The rows of M fall into a few groups, and each row is roughly a mix of its group's hidden directions; some rows fit no group.
M, 81 rows:
0:  165  276 -149  -36 -126  298   94  112 -385  178  -61
1:  -70  403   18 -100  255   14  -42  -91   31  253  345
2:  -66 -312  -37  -35   23  -34  -61  -73  556  111    8
3: -205 -229 -135  416 -257  141   -5 -226   95   23  -66
4:   88  421   -3  143  -52   83  168   68 -373 -195  110
5:  -58 -275  -86  151 -193   56 -489   17  -47  -33  212
6: -377 -294   40  133  -16  176  154  -59  186  130 -282
7: -207  157 -211 -193 -126  -80 -183 -143 -256  336  181
8: -481   86  350  126  119  -25    6 -157   81   70  -94
9:  138 -329 -419 -223 -140  152  163 -107   -5  -20   55
10: -322 -279  278  104   30 -164 -283  -73  165  163   11
11:  397 -264 -394  -51  -96  185  -10   73  -36   45   13
12: -191   74  226  219  -27   -3 -486   57 -109  138 -156
13: -146   76  160  199 -209   73  202  221 -140 -376 -212
14:   92 -382 -327  -76 -158  144  218 -102  204  -86  132
15:  149 -466  -96   50 -186   68  326   -8   29 -179   85
16:  109  -49 -320  144 -172 -122 -138 -416   91  -11 -234
17:  234  -38 -218  255  -76  367   74  174 -291   79   34
18: -385  116  383   23   26 -171 -217  123  -37  -97  159
19: -318  241   33   -4 -312  -89  333  148  -76 -149 -101
20:  -98 -326 -247   58 -180   75  236  -30  182   25 -358
21:  138  212 -373 -390   92   84 -114  -35  -75  152 -153
22:   80  157  161  294 -157    5  325   91 -257 -226  194
23: -154 -271 -114  201  191  101  426  114   68  158 -123
24:  -79 -534   79   66  -20  -10    1  -53  363  -19    3
25:  388   73 -351 -189  148   99   -8 -107   84  185  194
26: -148   78  204 -209  103 -232  272  -94  259 -327   51
27:  127 -180  -62  -81  -35    2 -532  113 -105   -3  264
28: -303 -294  -80    7 -176  -34  182   42  210  -37 -375
29: -246 -192   33  102  188  -42  242  -92   68  215  416
30: -282 -393  253   27   -5 -240 -191 -121   78   94 -121
31:  142   40 -496   85 -204  -45  139  107  244 -141   89
32: -124 -445 -227 -213  -70   94 -155 -155 -245   48  -50
33:   44  -97  -49  205  146  307  199   38 -275  246  296
34:  166  492 -250  -49  -73  102  182  127   30 -175   73
35: -497 -209  135   89 -176 -151 -118   39  134  -94 -152
36:  -77  470  296  -17  205 -169  134 -175  -44  -17   23
37:  259  224 -188 -195 -106 -383   48  -90    3 -218 -176
38:  -63 -103   43  149  217  156 -120  -74 -165  442  290
39: -103 -421 -240   65  -15  264  -25 -144  149 -263   68
40: -295 -105  402  307  -64 -187  -84   -5   71   76  162
41:  207   -6  -11  -25  -26 -115  230   70  552  123   38
42: -241  196  108  423 -216  -97  158 -203    4 -151   70
43: -201  -99  362   16   49 -128 -417  -70  -54  128 -196
44: -272  186  -88 -145   -8 -109  144 -112  -32  426  267
45: -113 -375  124  -37 -182 -249   39  -48  210  326  132
46:  -75  257   61  106  324  -79 -169  -41  310  -54  332
47: -165  450  -42  267  -24  125   -8  -40 -137 -176  257
48:  -58 -148 -108  261 -126   46 -466 -284   -5   59  113
49:  260 -131 -210 -309   92  -85 -421  -89   16   77  -78
50:  163  201 -100  127  316   23 -237  -28  306  -70  296
51:   63   20 -424  222 -341  103  -44  197 -118  127  -76
52: -535  -45  266  152 -109 -122   25    6  105  -81  -97
53:  367   12 -252 -152  -55  169 -245  -50 -168  278 -124
54:   -8    3   -9  457 -162  278  166  -33  -78    0  299
55:  472  150 -287 -230   -1 -161   78  -82  -31  -69 -108
56:  150   -4 -480  170 -101  151    9   83  -28  276  195
57:  178 -443 -127 -260 -182 -100  217    0   -5  186  -32
58: -298   79  285  348   93  -89 -226  101  138 -197   59
59:  -31  -93  -12 -265   88 -178 -206  -34  346  369 -134
60:   54 -186 -142  -23 -328 -130   55  396  -38 -288   99
61:  -43 -216   78  -22   68  147 -488  134  -90   99  286
62: -137  536   -2   10  157  -43 -250  -21  131  152   25
63:   -7 -315  -19   77 -156  187 -175  371  -92  -55  303
64:  285   32  -21   38   18  327  338  124 -247 -233   -8
65:  205 -176 -267 -352  147   79  -82  -19  235   69 -272
66: -111 -168   13 -254  134 -119 -329  -59  241  304 -195
67: -123 -148  477  260  -83 -263   59   86   59   96   71
68:  162  184 -400   50   85  -28   -8    3  321   14  322
69:  249  230  285  165  -76 -182  358  212   -9  -17   32
70: -222 -120   53  330   67  -47  279  -84  274 -300   66
71:  146 -351 -177    9 -237   57 -208    7 -175  234 -270
72:  -32  -71  -21  -32  186  169  264  -90 -192  376  332
73: -293 -401  223  318  100  -15   82   13   -9   17  148
74: -359  -78  -39  198 -342  -13  191  140 -233  173  -64
75:   -3   14   61  353  108  404   67 -161  -57  215  231
76:  111  230 -299 -370  106   -7 -136  -43  150  277 -119
77: -221 -208  -90  302 -396 -113 -187  -27   31 -188   62
78:  150  447  159  -14  180 -166 -159 -217 -129  -11  199
79:  181 -402   99  127  -43  108  254   78 -108 -336  -90
80:  -19 -146  -94    5  -27  101  584   42  -87 -109  183

One row of each group comes first, with its name. Which group is each row after those in?
 291 -353 -294  -79 -139   57 -168  -58  -45  219 -174 | <3>
 104  345 -147  204   84  231  139   21  199 -338  100 | <78>
 338  -73 -295  113   11  167 -246 -316  -36  152   72 | <43>

-285  -15  101  223   36  203  389 -146  132  138 -210 | <43>
  81  207  -96 -414  126  -36  244 -192    1  235  195 | <3>
-346 -291  195  -18 -259 -226  109   -3  -56  -22 -246 | <3>
  37 -339  173 -166  257  -36  354 -171   76  -93  166 | <3>
-317 -158  292 -171   97 -128  114 -192 -128  314   78 | <3>
-120 -155 -155 -205   81  -37 -245 -121  423  262  -48 | <78>
 353  200 -114 -215   51  -41  410  173  -51  -81  -44 | <43>
-278   30 -130  -32  196  108 -405 -161  313   50  -12 | <78>
-449  285  220  -25   10 -216  -88  -50   46  185  109 | <3>
